In the data rows, zero lies at 4.5, halfway between 4 and 5.
Here are some rows, each followed by its group. Rows of different groups can look alike.
[4 3 5 6 3 6 4 5 5 3 6 4 4 4 4 4 4 7 3 6 3 4 4 6 4 5 6 6 3 3 6 4 5 5 5 5 6
 5 4 8 5 4 6 3 3 6 5 6 3 3 4 6 4 5 4 6 3 4 3 5 5 6 5 6] A
[5 6 4 4 4 4 6 4 3 3 4 5 5 5 5 5 4 4 5 3 7 4 5 4 6 3 3 2 5 6 2 4 4 4 3 5 4
 4 6 2 4 5 3 5 5 3 5 3 6 6 5 3 5 4 6 3 6 4 6 3 4 3 3 3] B
[5 3 6 4 3 4 5 5 2 4 4 4 5 2 2 7 3 3 3 2 5 7 6 6 1 6 2 2 6 3 5 3 5 6 5 5 5
 5 7 6 4 5 6 6 2 5 7 7 5 4 4 5 2 7 6 3 6 3 4 3 3 3 6 8] C
[5 5 7 3 5 5 6 3 4 3 5 6 4 4 5 6 4 3 6 4 6 4 5 3 5 5 4 4 4 4 2 4 4 4 3 4 5
 5 6 4 4 5 4 6 5 3 6 4 4 4 5 4 6 5 3 3 6 5 5 3 3 4 6 4] D
[3 0 8 6 4 8 7 4 4 2 6 2 5 3 6 9 3 6 3 2 4 8 7 7 2 4 4 4 4 1 5 0 5 6 2 5 9
 5 6 8 2 6 5 6 0 5 8 7 5 2 2 6 2 5 3 3 6 3 3 4 2 5 7 8] A
[3 3 4 7 6 6 3 4 6 5 5 2 4 5 4 5 5 4 5 5 4 5 6 5 5 3 7 7 7 4 5 3 5 5 6 4 5
 4 2 4 2 5 2 5 4 3 5 3 6 4 5 7 3 3 5 6 2 2 5 7 6 7 2 5] E
[5 9 2 2 4 1 3 4 6 7 4 8 4 6 5 1 6 4 6 6 5 1 2 2 6 5 5 6 1 8 4 9 4 4 6 4 1
 4 4 3 9 2 5 2 9 5 2 4 2 5 5 2 8 3 2 5 5 8 4 4 5 4 6 1] F
[4 4 2 5 4 4 4 6 6 7 4 3 6 7 6 4 5 7 2 4 2 5 3 7 3 4 4 4 4 4 7 4 4 5 6 5 3
 3 3 5 5 4 5 3 4 6 3 5 3 4 4 5 4 3 4 6 3 5 3 6 6 5 3 6] G
[4 6 6 2 5 3 6 2 5 6 5 6 5 4 7 5 5 3 8 4 6 3 6 4 5 5 3 5 2 6 2 6 4 6 3 4 6
 4 5 4 7 4 5 4 6 4 5 4 3 4 4 2 7 4 0 3 7 7 5 4 2 3 7 2] F
[4 3 5 6 3 6 6 6 5 3 5 3 4 4 5 5 4 6 3 5 3 5 4 6 3 5 5 5 4 3 5 3 4 5 5 5 6
 5 5 6 3 5 5 5 3 5 5 6 4 3 4 5 4 4 4 5 4 4 3 5 4 6 5 6] A
[7 7 4 4 4 5 3 4 3 3 4 7 5 6 5 3 4 4 6 6 5 3 4 3 8 4 4 4 4 6 3 6 5 3 3 5 4
 4 5 2 5 5 5 3 6 4 3 3 5 7 5 5 5 5 9 5 6 5 7 4 6 3 4 2] B
[4 4 3 6 4 5 2 5 6 6 4 3 6 7 6 4 4 7 2 4 2 4 3 7 5 4 5 5 4 4 6 4 5 5 5 4 4
 3 3 5 6 5 6 2 4 6 2 5 4 5 4 5 4 4 5 7 3 6 3 6 6 5 3 5] G
[5 6 5 3 5 4 5 4 4 4 5 6 4 4 4 4 5 3 6 5 6 3 5 3 5 4 4 4 4 6 2 5 4 4 4 4 4
 5 6 3 5 4 3 6 6 3 5 4 5 5 5 3 6 5 3 3 6 5 6 3 3 4 5 3] D
[4 4 3 6 4 5 2 5 6 6 4 4 6 7 6 3 4 7 2 5 2 4 3 6 5 5 5 5 4 4 6 5 5 4 5 4 4
 4 2 5 6 5 7 2 5 6 2 5 3 5 4 5 4 4 5 7 3 6 3 6 6 6 3 5] G
[5 6 5 3 5 4 5 4 4 4 4 7 4 5 4 4 5 3 6 6 6 3 4 2 6 5 4 4 4 6 3 6 4 4 4 4 3
 5 5 4 5 4 5 5 6 3 5 4 5 5 5 4 6 5 5 4 6 5 6 4 4 4 6 3] D
[4 4 3 6 2 4 4 6 5 5 5 4 4 5 4 3 5 7 2 5 3 5 3 6 3 5 6 5 5 4 6 5 5 5 7 5 4
 5 4 6 4 4 5 4 4 7 4 6 4 3 4 5 4 4 5 6 2 4 3 5 6 5 4 6] A
[4 7 3 3 4 2 4 5 5 7 4 6 4 4 4 3 5 3 5 5 5 3 4 3 4 5 4 5 4 7 5 7 4 5 6 5 3
 4 5 4 7 3 5 4 6 5 4 5 4 5 5 3 6 5 3 4 5 6 5 4 4 4 6 3] H
[5 5 3 3 3 1 4 6 3 7 4 4 4 3 2 4 5 3 3 2 4 6 5 5 2 6 3 3 6 5 6 5 4 6 7 5 3
 4 6 5 5 4 5 5 4 7 5 6 5 4 5 4 2 5 5 3 4 4 5 3 4 3 4 7] C
[4 4 3 7 6 5 2 5 6 4 5 3 4 6 3 3 6 5 5 7 3 4 3 3 6 4 8 8 6 4 6 5 5 4 7 4 3
 5 2 5 3 5 3 4 6 3 3 3 5 4 6 7 4 3 6 7 1 3 5 8 8 8 2 4] E
[5 5 7 3 4 4 7 4 3 3 5 6 4 3 5 6 4 3 6 3 7 5 6 3 4 5 3 3 4 4 2 4 4 4 3 4 5
 5 6 4 4 5 3 6 4 3 6 4 5 4 5 4 6 5 3 2 7 4 5 3 2 3 6 4] D
[3 1 6 6 4 7 7 6 4 4 5 2 5 3 5 7 3 5 3 2 4 8 6 8 1 4 4 4 5 2 6 2 5 6 4 5 8
 5 6 7 2 5 4 6 1 5 7 7 5 2 3 5 2 4 4 4 4 2 3 4 3 5 5 8] A
[5 7 4 3 4 3 5 5 3 5 4 6 4 5 3 4 5 3 5 4 6 4 4 3 5 5 4 4 5 6 3 6 4 4 5 4 2
 5 6 2 5 4 3 6 6 4 5 4 5 5 5 3 6 5 5 3 5 5 5 3 4 3 5 3] D
[5 5 5 3 3 3 4 6 2 5 4 4 4 3 1 4 4 4 3 3 5 5 4 5 3 6 3 3 6 4 5 4 5 5 6 5 3
 5 7 5 5 4 6 5 4 5 5 6 5 4 5 5 3 6 6 3 5 4 5 3 4 3 5 6] C
[4 6 4 3 4 2 7 4 3 6 3 4 5 4 6 5 5 2 5 0 7 7 8 4 4 1 3 1 6 6 2 4 4 4 3 4 3
 3 7 0 2 5 1 6 4 3 5 2 7 6 4 2 5 4 5 2 6 2 8 3 2 2 2 4] B
[6 6 5 3 5 5 4 3 4 3 4 8 4 4 4 3 5 5 6 7 6 2 3 2 7 6 5 5 3 6 3 6 4 3 4 4 3
 6 5 4 6 4 5 4 7 4 4 5 4 5 5 4 7 5 5 4 6 6 5 4 5 4 6 2] D
[4 3 3 5 3 5 4 6 6 6 4 3 6 7 6 5 4 7 1 3 2 6 3 7 3 4 4 3 5 3 6 3 5 4 4 4 4
 3 4 5 4 5 5 3 3 6 3 6 4 5 3 5 4 4 5 5 3 5 3 5 5 5 3 6] G
[4 2 5 6 5 6 4 4 6 6 5 2 6 5 7 6 3 6 3 3 3 6 6 7 3 4 4 4 4 3 6 3 5 5 3 5 7
 3 4 6 4 6 6 4 3 5 4 5 4 4 3 6 3 4 5 6 4 5 4 6 4 5 4 6] G
[3 1 6 7 7 6 4 4 5 5 5 1 5 4 5 6 4 4 5 4 3 7 7 5 4 2 7 6 6 2 6 2 6 5 4 4 7
 4 3 5 2 6 3 6 3 4 5 3 5 4 5 8 2 4 5 6 3 2 5 7 5 7 2 6] E
[4 3 5 8 6 8 4 5 5 3 5 3 4 5 4 5 5 6 5 7 3 4 4 4 5 4 8 7 5 3 5 3 5 4 5 4 6
 5 2 5 2 5 3 5 4 3 5 4 5 4 5 7 4 4 5 6 2 3 4 7 6 8 3 5] E
[6 6 4 3 5 4 5 3 3 3 4 6 5 5 5 4 4 3 6 4 7 4 5 3 7 3 3 3 5 6 2 5 4 3 3 4 4
 4 6 1 4 5 4 4 6 3 4 3 6 6 5 4 5 5 7 3 6 4 7 4 4 3 3 3] B
[5 4 5 4 3 3 5 6 2 4 4 4 4 3 2 6 4 4 3 3 4 6 5 5 2 6 4 3 6 4 5 4 4 5 5 5 4
 5 7 6 4 4 6 6 3 6 6 6 5 4 5 4 3 6 5 3 5 4 4 3 3 3 5 7] C
[3 2 6 7 7 7 4 5 6 4 6 3 4 5 4 6 5 5 5 6 3 5 5 4 5 3 8 7 6 3 5 3 5 5 5 4 6
 5 3 5 2 5 2 5 4 3 5 3 6 3 5 7 3 4 5 6 3 2 5 7 6 7 3 5] E
[5 5 7 2 5 5 7 3 5 4 5 6 4 3 7 6 4 3 7 4 6 3 6 4 5 5 2 4 2 5 2 5 4 5 2 4 7
 5 6 4 6 4 4 5 5 3 6 5 3 4 4 3 7 5 0 3 7 6 5 3 1 3 8 3] F
[4 5 7 3 5 4 8 4 4 5 5 5 4 2 5 6 4 3 6 3 6 5 6 4 3 5 3 4 4 4 3 5 4 5 4 4 6
 4 6 5 5 3 3 7 4 3 7 5 5 3 4 3 7 5 1 2 6 4 5 3 1 4 7 4] H
[5 5 7 3 6 5 6 3 4 3 5 6 4 3 5 5 4 3 7 5 6 4 6 3 5 4 4 4 3 5 2 5 4 4 3 5 6
 5 5 4 5 4 4 5 5 3 6 4 4 4 5 4 6 6 3 3 7 5 5 3 3 4 6 3] D
[4 7 5 2 7 2 4 2 6 8 4 6 4 3 8 3 5 2 9 5 6 2 7 2 6 3 4 6 1 8 3 7 5 6 4 4 6
 3 4 4 8 3 5 3 7 4 4 3 3 5 5 2 7 4 0 4 7 7 7 5 3 4 6 1] F
[6 6 4 3 4 5 4 4 3 3 4 6 5 5 5 4 4 4 5 5 6 4 5 4 7 3 3 3 5 5 2 5 4 3 2 4 4
 5 6 2 4 5 4 4 5 3 4 3 6 6 5 4 5 5 7 3 6 4 6 3 5 3 3 3] B
[5 5 5 3 5 4 7 3 3 5 4 4 5 3 7 6 4 1 6 1 7 7 8 5 5 2 2 1 6 5 2 3 5 4 2 4 5
 3 7 1 2 6 2 7 4 3 6 2 7 6 4 3 4 5 5 2 7 3 7 3 2 2 3 4] B
[5 4 5 4 3 4 5 6 2 4 4 4 4 3 1 6 4 4 3 3 5 6 4 5 3 7 3 3 6 3 4 4 4 5 5 5 4
 6 7 5 4 4 5 6 3 5 6 6 5 3 5 5 3 6 5 3 5 4 4 3 3 3 6 7] C
[5 5 0 5 5 2 0 5 7 9 3 3 7 7 6 1 5 6 2 6 0 3 3 7 5 5 4 6 3 6 9 7 6 6 7 5 4
 2 1 6 9 5 9 0 7 8 0 5 2 7 4 7 2 4 7 9 2 8 3 8 9 5 2 5] G
[5 5 6 3 5 5 6 4 4 5 5 6 4 2 5 5 4 3 7 4 6 4 5 3 4 5 4 5 3 5 4 5 5 5 4 4 6
 5 6 5 6 4 5 6 5 4 6 6 4 4 5 3 6 6 2 3 6 6 5 3 2 4 7 4] H
[5 4 6 4 4 4 6 5 3 4 4 4 4 2 2 6 4 3 4 3 5 6 5 4 3 6 4 3 6 4 5 4 4 5 5 5 4
 6 7 6 3 4 5 7 3 5 7 6 6 4 5 4 4 6 5 3 6 3 4 3 3 3 6 6] C
[4 4 3 5 4 4 3 5 7 6 4 3 6 6 6 4 4 6 3 5 2 4 4 6 4 4 4 5 3 5 7 5 5 5 5 4 4
 3 3 6 6 5 7 2 5 6 2 5 3 5 4 5 4 4 5 7 3 6 3 6 6 5 3 5] G
[5 5 4 3 5 3 5 3 3 5 3 4 5 4 7 5 4 1 6 1 7 6 8 4 4 2 2 2 5 6 2 4 5 4 3 4 5
 3 6 0 3 6 3 6 4 4 5 1 6 6 5 3 4 5 5 3 6 3 8 3 3 3 2 4] B
[5 6 5 3 5 3 5 4 4 6 4 5 4 4 4 4 5 3 6 4 5 4 5 4 4 6 3 5 4 6 4 6 5 5 5 5 5
 4 6 5 6 3 5 5 5 5 5 5 3 5 5 3 6 5 3 4 5 6 5 4 3 4 7 4] H
[6 7 3 3 4 3 4 4 3 3 4 7 4 6 4 2 6 5 6 7 6 2 3 2 8 5 5 4 5 7 2 6 3 2 4 4 1
 5 5 1 5 4 3 4 7 3 3 2 5 7 5 4 7 4 8 4 5 5 6 3 6 4 3 1] B
[6 7 3 3 4 3 4 5 4 3 4 7 4 6 5 3 5 4 5 5 7 3 3 3 7 4 5 3 5 6 2 6 3 3 3 4 2
 5 5 1 5 5 3 4 7 3 3 3 5 6 5 3 6 5 7 4 5 5 6 3 6 3 3 2] B
[4 5 5 2 4 2 5 4 5 7 4 5 4 3 5 4 5 3 6 4 5 4 5 4 3 5 3 4 3 6 4 6 5 6 6 5 5
 4 6 5 6 3 5 5 5 5 6 5 3 4 4 3 5 5 2 3 5 6 5 4 2 4 6 4] H
[3 3 5 7 7 6 3 4 6 4 5 3 4 5 4 5 5 5 5 6 3 5 5 4 5 3 8 7 6 3 6 3 5 5 5 4 6
 4 2 5 3 5 3 5 4 3 5 4 5 3 5 7 3 4 5 6 2 2 4 7 6 8 3 5] E
[4 6 0 5 3 4 1 6 7 7 4 4 5 8 5 1 6 7 2 7 2 2 1 5 6 5 6 6 3 6 7 7 4 4 7 4 1
 4 2 5 7 4 6 1 7 6 0 5 3 5 5 4 5 3 5 8 2 7 3 6 8 6 2 4] G
[5 7 4 2 5 3 4 4 5 6 5 7 4 4 3 2 5 4 6 6 5 2 3 3 6 6 5 6 3 7 5 8 4 5 7 5 3
 5 4 5 7 3 5 4 7 5 4 4 4 5 5 3 7 5 4 5 5 7 5 4 5 4 6 3] H
[5 4 8 4 6 5 7 2 4 3 5 5 4 2 6 7 4 2 7 3 6 5 7 4 4 4 3 4 3 4 2 3 5 5 2 5 8
 4 6 5 5 5 4 6 4 3 7 4 5 4 4 4 5 5 2 2 7 5 6 4 2 3 7 4] D
[4 5 1 5 3 4 2 6 7 7 4 3 6 7 5 2 5 7 2 5 2 4 2 6 5 5 5 5 4 5 7 6 5 4 6 4 3
 3 2 4 6 4 6 1 5 6 1 5 3 5 4 5 4 3 5 7 2 6 3 6 7 6 3 5] G
[5 6 5 3 5 3 5 4 4 6 4 6 4 3 4 4 5 4 7 5 5 4 5 3 5 5 3 5 3 5 4 6 4 5 5 5 5
 5 5 5 6 4 5 5 6 4 5 5 4 4 5 3 6 6 3 4 6 6 5 4 3 4 7 3] H
[4 2 6 8 7 8 4 4 6 2 6 3 4 5 4 5 5 6 5 7 3 4 5 4 6 4 8 8 5 3 6 3 5 4 4 4 6
 5 2 7 3 5 4 5 4 3 5 4 5 4 5 8 3 4 5 7 3 3 4 8 6 8 4 5] E
[5 6 5 3 4 4 6 5 4 5 5 6 4 4 4 4 5 4 5 4 6 4 3 3 4 6 4 4 5 5 3 6 4 4 5 5 4
 5 6 4 5 4 4 6 5 4 5 6 4 4 5 3 7 5 2 3 5 5 4 3 3 4 7 4] H
[4 4 4 5 4 5 4 6 5 4 5 4 4 4 4 4 5 6 3 5 3 5 4 5 4 5 6 6 4 4 6 4 5 5 6 5 5
 5 4 7 4 5 6 4 4 6 4 5 4 4 4 5 4 4 5 6 3 4 3 5 5 6 4 5] A
[5 4 8 4 6 6 5 2 3 2 5 6 5 2 6 6 3 3 8 5 6 3 6 4 5 5 3 4 3 4 3 4 5 5 2 5 7
 5 6 6 6 4 6 5 4 4 7 4 4 4 4 5 5 6 3 3 7 5 5 4 3 4 8 4] D
[4 3 5 7 8 6 3 4 6 4 6 3 4 5 4 4 5 5 6 8 3 4 5 3 6 3 8 8 5 4 6 4 5 4 6 4 6
 5 1 6 4 5 3 4 5 3 4 3 5 4 6 8 4 4 5 7 3 3 5 8 7 8 3 4] E
[5 5 5 3 4 4 7 4 3 3 4 4 5 4 6 6 4 3 5 1 7 6 7 4 4 2 2 1 5 5 2 3 4 4 3 5 4
 4 7 1 3 6 2 6 4 3 5 3 7 6 4 3 5 5 4 2 6 3 6 3 3 2 3 4] B
[4 4 6 2 7 3 5 2 5 9 3 3 5 1 7 6 3 0 7 1 5 7 9 5 3 2 1 3 4 6 4 4 6 7 4 5 9
 2 5 5 6 5 6 5 4 5 6 2 4 6 4 4 2 5 3 3 7 5 7 5 2 2 4 5] D
[5 3 6 4 3 4 6 5 2 4 4 4 4 2 2 7 4 3 3 2 5 7 6 6 1 7 3 2 6 3 4 3 4 6 5 5 6
 5 7 6 4 5 5 7 2 5 7 7 5 3 4 4 2 6 4 2 6 3 4 3 2 3 6 7] C
[6 7 4 3 4 5 5 4 3 3 4 7 4 6 4 3 5 4 6 5 7 3 4 2 8 4 5 4 5 6 2 6 4 2 3 5 2
 5 5 1 4 5 4 4 6 3 4 3 5 6 5 3 7 4 7 4 6 5 6 3 5 3 4 2] B
[6 7 4 3 5 4 3 4 4 3 4 7 4 5 4 3 5 4 6 7 5 1 2 3 7 6 4 5 3 6 3 7 4 4 5 5 3
 6 4 4 7 4 6 3 7 4 4 4 4 6 5 5 6 5 5 5 5 7 5 4 6 4 6 2] D
[5 6 4 3 4 4 5 4 3 4 4 6 5 5 6 4 5 3 6 4 7 5 5 3 6 3 3 3 5 6 2 5 4 3 3 4 4
 4 6 1 4 5 3 5 5 3 4 3 6 6 5 3 6 4 7 3 6 4 7 3 4 3 3 3] B
Which 4 groups are nearest to each row below, nearest first, going by the average distance to the group's rows?
[5 6 3 3 4 3 5 4 3 5 4 5 5 5 6 4 5 3 5 3 7 5 6 3 5 3 4 3 6 6 3 6 4 3 3 4 3
 4 6 1 4 5 3 5 6 3 4 2 7 6 4 3 6 5 6 3 6 4 7 3 4 3 2 3] B D H C
[4 8 1 2 3 1 3 6 4 7 4 6 3 5 3 1 6 4 4 6 5 2 1 3 5 5 5 5 4 7 5 8 3 5 8 4 0
 4 5 3 7 2 4 4 7 6 3 5 4 5 5 2 7 4 3 5 3 7 4 3 5 4 5 2] H F D G
[4 4 2 7 7 5 0 4 6 6 5 3 4 6 4 2 5 5 5 8 2 3 4 4 7 3 8 8 5 5 7 5 6 5 7 4 4
 5 1 5 5 5 5 2 6 5 2 3 5 6 6 8 3 4 8 8 1 4 6 9 9 8 1 3] E G A H
Which 4 groups are nearest to each row below, nearest first, going by the distance to the group's nearest row?
[3 1 7 8 6 8 6 5 5 1 6 2 4 4 4 8 4 5 5 5 4 6 5 4 4 4 7 6 6 1 4 1 5 4 4 4 7
 5 4 5 0 6 2 8 2 2 7 5 6 3 4 7 4 4 3 5 3 1 4 6 4 7 4 6] E A G C
[3 1 8 8 7 8 7 4 6 1 7 3 3 3 5 9 4 5 6 5 4 6 6 4 4 3 8 7 5 1 3 1 4 5 3 4 8
 6 3 6 1 5 2 7 2 2 8 4 6 1 4 6 4 3 1 4 4 1 4 6 3 7 5 6] E A D G
Which 5 groups are nearest to each row below, nearest first, going by the distance to the centre of the group?
[5 4 8 4 5 6 8 3 2 0 4 5 5 4 6 8 3 3 5 2 8 7 7 4 5 4 3 1 6 3 1 2 4 3 0 4 6
 5 7 2 1 6 2 7 2 2 8 3 7 5 3 3 5 5 5 1 8 3 6 2 1 3 5 5] B D C H A
[5 3 4 6 5 6 3 5 7 5 5 3 6 6 6 5 4 6 3 5 2 5 4 7 5 4 5 5 3 3 6 4 5 5 4 4 6
 4 3 6 6 5 7 3 4 6 3 5 3 5 3 6 4 4 5 7 4 6 3 6 6 5 5 6] G A E H D
[3 2 6 6 3 7 6 6 5 4 5 2 5 3 5 7 4 6 3 3 4 7 6 6 2 5 5 4 4 2 5 2 4 5 4 4 7
 5 5 6 2 5 4 6 1 5 6 6 5 3 3 5 3 4 4 4 4 3 3 4 3 5 5 7] A C E D H
[6 7 3 3 6 4 3 4 3 4 4 7 5 6 5 2 5 3 6 6 6 3 5 3 8 4 4 4 5 7 3 6 4 3 4 4 3
 4 5 1 5 5 4 3 7 4 2 2 5 7 6 4 6 5 8 5 6 5 7 4 6 4 3 2] B D H F G
Which 5 groups are nearest to each row below, nearest first, going by the distance to the group's nearest row?
[6 6 5 4 4 5 5 4 2 2 4 6 5 6 4 4 5 4 5 5 7 4 4 3 7 4 4 3 5 5 2 5 4 2 3 4 3
 5 6 1 3 5 3 5 5 3 4 3 6 6 5 4 6 6 8 3 6 4 6 3 5 3 4 3] B D H C F
[5 5 5 4 5 5 6 4 2 3 4 5 5 4 6 6 4 3 5 3 6 6 6 4 5 4 2 2 5 5 2 4 4 3 2 4 5
 4 6 2 4 5 4 4 4 3 5 4 6 6 4 4 5 6 5 3 7 4 6 3 3 3 4 4] B D H C F
[5 6 4 3 4 4 4 4 3 3 4 7 4 5 3 3 5 4 6 6 5 2 3 3 6 6 5 5 4 5 4 6 4 4 5 5 3
 5 5 4 6 4 5 4 6 4 4 5 4 4 5 4 6 5 4 4 5 6 4 3 5 4 6 3] D H B C A
[5 6 1 3 1 2 3 7 2 5 4 6 4 5 0 2 6 5 2 5 4 3 0 5 3 7 5 4 6 6 6 7 3 4 8 5 0
 6 6 4 5 3 6 4 5 7 4 7 5 5 6 3 4 6 7 4 3 5 3 3 6 3 4 5] C A H D G
[5 7 4 3 3 2 5 5 3 5 5 6 4 5 3 3 6 5 4 5 5 3 2 3 5 6 5 4 5 6 4 7 3 4 6 5 1
 5 5 3 6 3 4 5 6 5 4 6 4 4 5 2 7 5 4 4 5 6 4 3 4 4 6 4] D H B C F
[4 2 6 8 7 7 4 4 5 4 5 2 5 4 5 6 4 4 5 5 3 6 6 5 5 3 7 6 7 3 6 2 5 5 4 4 7
 4 3 5 2 6 3 6 3 3 5 3 6 4 4 8 2 4 5 6 3 2 5 7 5 7 3 6] E G A C D
[5 6 4 2 4 3 5 5 4 5 5 7 3 4 4 3 5 4 6 6 5 3 3 3 5 6 4 5 4 6 4 7 4 4 6 5 3
 5 5 5 6 3 5 5 6 4 4 5 3 4 6 3 7 5 3 4 5 6 5 4 4 4 6 3] H D F B C
[6 6 5 4 4 5 5 4 3 2 4 7 4 5 5 4 4 5 6 5 7 3 4 3 7 4 4 3 5 6 2 5 4 2 2 5 4
 5 6 2 4 5 4 4 6 3 4 2 6 6 5 4 6 5 7 3 6 5 6 3 5 3 4 2] B D H F C
[5 7 6 3 5 5 5 3 6 4 5 8 4 5 6 4 4 4 7 6 6 1 4 3 7 5 4 6 1 6 2 7 4 4 3 4 5
 5 4 5 7 4 6 4 7 4 4 4 2 5 5 3 8 5 2 4 7 8 5 4 4 4 8 1] D F H B A
[4 4 3 6 4 6 3 5 6 4 5 5 4 5 4 3 5 7 3 7 3 4 3 5 5 5 6 8 3 4 6 5 5 5 6 5 5
 5 3 7 6 4 6 3 4 6 3 5 3 4 5 5 5 5 5 6 3 5 3 5 6 6 5 5] A G E H D
[6 7 2 4 2 3 2 7 3 5 4 7 3 4 0 1 6 5 3 7 4 2 1 4 5 7 5 5 5 6 6 8 4 4 8 5 0
 7 5 5 7 3 7 4 6 6 4 6 4 5 6 4 5 5 7 5 3 5 3 3 6 4 5 4] H D A C G
[4 4 2 5 4 4 1 5 7 7 4 3 6 7 6 2 4 7 2 5 2 4 2 7 5 4 4 5 3 5 7 5 5 5 6 5 3
 3 2 5 6 4 6 1 6 6 2 5 3 6 4 5 3 4 6 7 3 6 3 6 7 5 2 5] G A E H D
Which 5 groups are nearest to each row below, nearest first, going by the average distance to the group's rows?
[4 2 6 8 5 7 5 5 5 2 6 3 4 5 3 6 4 6 4 6 3 5 4 4 5 4 8 6 6 2 5 2 4 4 4 4 6
 5 3 5 1 5 2 6 3 3 5 5 6 3 5 7 4 4 5 6 3 2 4 6 6 7 4 5] E A C G D
[5 7 2 3 4 2 5 5 3 5 4 6 4 6 5 3 6 3 5 4 7 4 4 2 6 3 4 3 6 7 2 6 3 3 4 4 1
 4 5 0 4 4 2 5 6 3 3 2 7 6 5 1 7 4 6 3 5 4 7 3 5 3 2 2] B D H F C
[5 3 7 4 2 6 7 6 2 1 5 5 4 2 1 7 4 5 3 3 5 6 4 6 2 7 3 2 6 2 4 3 4 4 4 5 5
 7 7 6 3 4 5 7 2 5 8 8 5 2 4 5 4 6 4 2 6 4 2 2 3 3 8 7] C A H D B
Which 4 groups are nearest to each row below, nearest first, going by the distance to the centre of the group?
[5 5 6 3 4 5 5 3 4 3 4 6 4 4 4 5 4 4 6 4 6 3 5 3 6 5 4 4 4 5 3 5 4 4 3 5 5
 6 6 4 5 4 4 5 5 4 6 4 4 4 5 3 6 6 3 3 7 5 5 3 3 3 7 4] D H B F
[5 4 6 4 2 5 7 6 2 2 5 5 4 3 0 6 4 5 3 3 5 6 3 5 3 7 3 2 6 3 5 3 4 4 4 5 4
 6 7 6 3 4 5 6 3 5 7 7 5 3 5 5 3 7 5 3 5 4 3 2 3 3 7 7] C A D H
[4 3 5 6 4 6 6 5 5 4 5 3 5 4 5 5 4 6 3 4 3 6 5 6 3 5 5 5 4 3 6 3 5 5 4 5 6
 5 5 7 3 5 5 5 3 6 5 6 4 3 4 5 3 4 5 5 4 4 3 5 4 5 5 6] A C E G
[5 6 4 3 4 4 5 4 2 3 3 6 5 5 5 4 5 3 5 4 7 4 5 4 6 4 4 2 6 5 2 5 4 3 3 4 3
 5 6 1 4 5 3 5 5 3 4 2 6 6 5 3 5 4 6 3 6 4 6 3 5 3 3 3] B D H C
[5 4 8 3 6 5 6 1 5 5 5 6 5 3 8 7 3 3 8 4 6 4 7 4 5 5 2 4 1 4 3 5 5 5 2 4 8
 4 5 6 7 4 6 4 5 4 6 5 2 4 4 4 6 5 0 3 8 8 5 4 1 4 9 3] F D H B
[5 5 6 3 5 5 5 4 3 3 4 6 4 3 4 5 4 4 6 5 6 3 5 4 5 5 3 4 4 4 3 5 4 4 3 5 5
 5 5 5 5 4 5 5 5 5 6 5 4 4 5 4 5 6 4 3 6 6 4 3 3 3 8 4] D H C F
[4 5 1 5 4 3 2 6 7 7 4 4 5 7 6 2 5 7 2 5 3 4 3 6 4 5 5 6 4 6 7 6 4 5 6 4 2
 3 2 5 6 4 6 2 5 6 2 5 4 5 4 4 5 2 5 7 2 6 3 6 7 6 3 5] G A E H
[5 5 2 5 4 4 2 5 7 6 4 5 5 7 5 2 5 7 3 7 3 3 2 6 5 5 5 6 3 5 7 6 5 4 5 4 3
 4 2 5 6 4 6 1 6 6 1 4 2 5 4 5 5 3 6 7 3 7 3 6 7 6 3 4] G E A H
[3 4 3 5 4 3 4 5 5 6 5 3 4 4 5 4 5 5 4 5 4 6 5 5 3 4 6 6 4 4 6 5 4 6 7 5 5
 5 4 6 4 4 4 4 4 6 4 5 4 4 4 4 4 4 4 5 3 4 4 5 5 5 4 6] A G H E
